(in the rows, 128 means zero)
Each path below is one point turned by a fixed rotation once a step. After each direction that follows a path, write how fast that rotation turns it, in degrees a step (0 if it stays still).
Each turn is a multiple of 5 degrees from 10 to 175, or 0.
Each row of a path follows its step; steps can be skipped.

step 0: [131 129 134 126 132 128 133 127 136 135 131 129 130 122 126 121 122 129
 123 134 127 126 144 123 124 126 137 135 129 133 124 130 124 118 117 125
 122 123 126 131 122 124 131 120 131 134 127 123 124 134 121 126 136 131
 131 125 127 123 123 122 133 130]
step 17: [134 126 126 132 124 132 137 120 138 126 130 129 128 114 134 123 121 136
 137 129 130 126 131 123 127 116 126 129 131 128 125 124 121 127 128 124
 125 129 130 131 125 128 132 120 129 132 133 131 117 128 131 134 135 124
 119 119 124 130 127 131 134 132]
step 19: [126 131 119 136 129 126 126 130 131 128 132 132 144 118 124 130 120 129
 127 123 129 129 128 128 137 114 133 123 139 130 124 117 121 124 122 126
 127 132 126 126 122 130 126 126 126 136 127 131 127 129 130 131 127 130
 126 128 135 128 134 122 129 121]
step 20: [133 119 133 129 126 127 124 128 133 133 137 135 127 119 129 124 119 124
 125 129 133 130 136 127 125 120 139 135 126 127 125 125 123 130 125 118
 118 128 126 141 126 130 127 121 130 133 120 125 132 124 125 133 132 127
 128 123 129 126 141 125 130 126]
step 26: [138 129 136 129 124 133 129 128 133 128 129 122 136 124 120 125 123 130
 123 139 132 127 131 130 132 125 127 131 127 136 124 125 117 127 121 124
 125 129 115 132 117 125 132 123 133 131 133 120 127 136 132 137 132 133
 129 133 133 129 129 122 125 129]
step 29: [128 137 126 130 119 131 125 128 129 134 131 127 140 124 130 127 113 133
 133 130 132 124 134 126 131 116 129 127 123 130 123 117 125 125 122 131
 125 133 134 126 124 120 126 124 134 131 130 129 127 139 122 127 124 131
 125 124 133 123 132 120 127 120]
step 32: [131 128 130 125 121 125 138 123 133 128 133 132 142 121 125 119 118 132
 132 131 131 134 129 122 126 123 129 129 131 126 126 125 122 127 124 127
 122 136 126 124 131 121 134 124 123 120 128 119 124 124 132 133 137 132
 125 122 132 121 130 133 137 125]
step 40: [123 129 125 131 125 124 127 131 125 125 132 131 139 118 123 127 122 126
 123 128 138 128 132 125 128 129 136 128 126 129 127 115 122 130 120 120
 122 127 129 137 131 123 123 126 125 126 129 126 127 126 125 133 129 130
 133 120 138 118 132 122 136 136]
Speeds:
[130 127 129 125 129 126 129 127 129 128 128 126 127 129 128 130 128 129
 127 130 127 128 130 127 125 128 126 128 132 126 128 128 127 128 127 127
 126 129 127 130 126 125 131 130 128 128 128 127 130 127 129 128 128 129
 127 129 128 129 126 130 128 129] -> 70
[131 129 127 127 129 127 129 129 130 129 127 126 129 128 124 129 129 129
 123 128 130 127 127 127 129 128 129 127 128 128 128 126 129 128 128 129
 128 128 127 128 128 129 127 127 128 127 127 130 128 130 128 127 126 128
 126 130 131 126 127 125 128 128] -> 100
[127 127 127 126 126 127 128 128 127 130 127 129 127 128 128 129 127 127
 127 128 127 127 131 128 128 130 128 129 127 129 127 128 128 128 125 130
 128 128 128 125 130 126 129 131 127 126 128 128 126 130 127 128 129 128
 130 129 127 124 127 127 130 130] -> 10
[127 130 127 128 127 131 126 127 127 125 129 128 129 128 128 128 128 128
 126 129 128 127 128 129 129 128 130 127 127 129 131 129 129 128 129 126
 126 126 125 128 127 128 131 129 130 129 128 129 126 130 128 128 129 128
 127 129 126 129 124 129 129 131] -> 85
[129 129 128 127 127 128 127 128 131 130 126 127 127 124 129 127 130 129
 130 128 125 127 127 128 127 130 127 128 126 129 128 128 127 127 129 129
 129 126 126 130 126 127 128 127 130 128 129 131 127 128 127 129 127 129
 129 127 129 127 127 128 125 129] -> 85

step 3: [130 124 127 131 126 129 122 114 128 135 128 124 127 128 129 125 124 126
 131 132 129 131 131 127 128 130 130 135 128 136 132 124 133 130 123 128
 133 128 121 129 125 133 145 121 126 128 129 130 128 115 124 123 117 125
 125 130 121 133 118 118 115 126]
step 13: [125 133 126 125 134 128 117 131 120 120 127 131 137 137 128 131 131 132
 124 131 127 130 135 133 129 122 128 116 128 135 137 135 122 109 127 126
 134 134 133 130 128 130 123 132 128 129 136 124 127 120 130 131 125 129
 133 134 126 130 127 126 134 127]
step 17: [120 123 119 125 126 128 121 130 122 128 128 118 125 135 130 128 130 131
 123 133 130 117 126 127 125 140 132 127 113 124 126 130 117 136 121 129
 131 123 137 126 124 127 121 128 136 125 128 132 137 126 121 122 126 127
 118 127 133 127 129 128 128 132]
step 18: [132 140 123 125 131 136 125 116 128 127 123 139 128 131 131 134 129 122
 136 137 133 128 123 123 127 128 133 126 117 127 126 126 123 131 127 136
 128 135 135 125 131 125 121 122 130 133 140 132 127 121 137 124 127 132
 127 126 121 131 123 131 132 138]
step 21: [133 129 133 128 129 132 124 130 135 135 138 124 134 115 127 120 127 125
 134 127 132 126 123 127 115 126 140 123 130 130 134 126 133 137 133 136
 136 124 136 121 119 131 128 125 128 131 130 137 123 122 133 129 129 129
 130 126 133 127 130 132 121 122]
step 25: [140 131 129 125 129 127 140 136 127 133 128 130 128 122 128 129 130 131
 119 125 134 124 126 129 131 124 126 126 131 127 133 132 125 120 131 130
 126 136 131 130 127 130 120 130 118 116 120 132 135 133 132 127 126 127
 138 121 132 134 141 127 139 123]
step 28: [134 118 131 131 127 122 124 127 123 127 115 129 135 132 134 124 128 126
 121 123 121 127 127 132 131 133 125 130 128 127 128 131 130 139 117 126
 129 128 132 124 132 126 133 129 127 121 128 118 126 118 129 131 128 118
 139 115 131 125 123 125 139 128]
step 36: [127 118 129 127 136 132 142 127 127 137 134 133 123 129 126 130 130 126
 130 134 128 129 133 127 124 133 129 120 127 125 123 126 132 127 133 124
 129 131 126 124 119 124 125 134 123 137 134 135 115 135 134 119 127 124
 130 131 122 130 129 119 137 138]
Speeds:
[129 129 131 128 128 128 128 128 129 128 127 128 131 128 126 127 128 128
 128 127 133 130 129 127 128 128 129 129 129 127 126 128 127 132 129 130
 128 128 128 127 129 127 125 128 129 126 130 126 130 128 129 128 130 128
 127 126 128 130 127 128 128 127] -> 110
[129 125 128 127 127 125 130 126 129 126 127 127 127 129 129 126 126 128
 129 127 130 130 131 127 127 128 125 128 129 127 128 127 126 127 127 129
 129 128 126 128 126 126 130 127 127 129 127 127 127 130 129 127 127 128
 129 130 128 128 127 127 127 129] -> 10
[128 129 126 127 128 129 127 126 131 129 128 128 130 128 126 128 128 127
 130 127 127 126 127 126 128 125 129 129 129 128 127 128 127 127 129 128
 130 129 127 128 127 128 127 128 126 129 129 129 126 127 128 128 128 128
 128 127 128 126 126 132 124 132] -> 125
[127 128 126 127 128 131 127 127 126 128 131 127 128 128 128 130 129 129
 128 125 131 129 130 131 126 129 128 128 128 128 130 128 127 128 129 129
 125 129 130 129 125 127 127 128 127 128 129 129 128 126 128 128 127 130
 127 128 128 127 127 125 127 130] -> 80
[129 129 127 129 130 130 127 129 128 127 128 130 129 126 128 127 129 128
 129 127 129 128 129 126 128 129 128 128 128 131 130 128 129 128 129 128
 130 127 127 128 128 129 128 125 126 128 128 125 129 131 127 130 125 129
 126 129 130 130 129 127 130 129] -> 60

step 1: [135 128 129 128 131 131 129 134 129 121 132 129 124 132 122 135 126 118
 138 119 121 135 132 120 129 125 131 125 126 122 134 130 118 127 130 130
 124 121 122 123 129 124 125 136 134 136 120 133 128 127 128 132 135 135
 119 116 123 127 123 134 129 122]
step 2: [134 118 133 132 132 132 125 137 124 117 128 127 138 133 131 117 135 130
 124 127 125 133 125 131 129 123 125 132 117 133 129 127 121 131 130 127
 129 117 131 123 126 129 128 131 128 125 121 132 133 132 128 136 128 130
 127 123 122 119 125 132 122 117]
step 3: [137 122 137 119 118 129 121 133 120 121 123 125 128 131 132 132 130 123
 128 128 136 129 126 129 125 124 133 135 125 122 129 140 125 128 133 126
 126 123 126 130 129 127 124 132 118 130 130 124 122 134 124 133 132 137
 133 124 127 128 115 130 131 121]
step 6: [130 124 133 129 120 139 125 134 127 126 122 123 135 119 135 133 124 131
 130 127 131 124 133 126 130 116 137 137 131 123 139 138 121 124 127 123
 123 122 126 119 129 129 120 133 125 130 131 125 125 132 124 135 123 124
 124 126 126 132 127 125 127 125]
step 15: [129 126 132 125 125 137 132 137 129 123 123 123 133 129 128 126 120 127
 121 124 134 125 133 129 123 125 122 129 115 112 126 134 126 131 127 124
 129 120 134 120 123 124 120 126 126 122 130 129 130 131 125 141 131 135
 128 120 129 131 128 126 124 126]
step 22: [133 128 131 126 125 134 127 134 133 127 118 126 132 128 133 121 119 129
 135 122 138 124 129 121 124 132 128 135 123 126 131 128 123 118 126 127
 122 126 126 118 124 127 120 133 129 132 126 128 127 138 119 141 132 132
 128 126 126 131 117 131 125 123]
step 23: [130 126 127 134 125 131 130 125 130 123 133 128 124 130 128 125 133 129
 127 126 127 128 138 121 127 126 134 130 123 138 137 142 134 130 135 127
 128 125 121 124 124 141 121 131 130 129 122 124 126 127 120 139 135 126
 131 129 124 129 121 137 127 115]
step 31: [133 123 130 118 118 139 123 138 130 124 122 135 129 134 130 126 128 135
 127 121 134 131 136 129 125 116 126 127 125 116 129 128 122 120 135 129
 126 124 134 129 127 136 121 130 130 129 132 126 133 132 130 133 127 137
 124 123 130 128 124 124 129 126]
Speeds:
[128 130 128 127 128 130 129 131 128 126 130 128 129 125 127 127 128 129
 126 128 128 130 130 126 129 128 130 126 129 128 130 127 127 126 127 129
 126 128 129 129 130 128 128 129 128 128 128 126 129 129 130 125 128 128
 128 131 125 127 127 129 129 130] -> 145
[126 127 128 128 127 129 130 128 132 127 130 130 128 129 127 127 124 127
 128 127 129 127 127 129 129 129 129 128 128 128 127 128 130 127 128 126
 126 127 129 127 127 126 130 127 128 129 127 127 126 125 130 128 130 129
 128 128 125 129 129 128 129 125] -> 100
[129 130 128 131 128 127 128 129 130 128 129 131 128 128 125 129 131 124
 125 128 126 127 129 127 129 129 128 126 128 130 127 126 128 130 128 125
 129 125 127 127 126 130 127 127 129 127 127 129 127 130 127 127 128 128
 128 127 127 127 129 129 127 128] -> 115
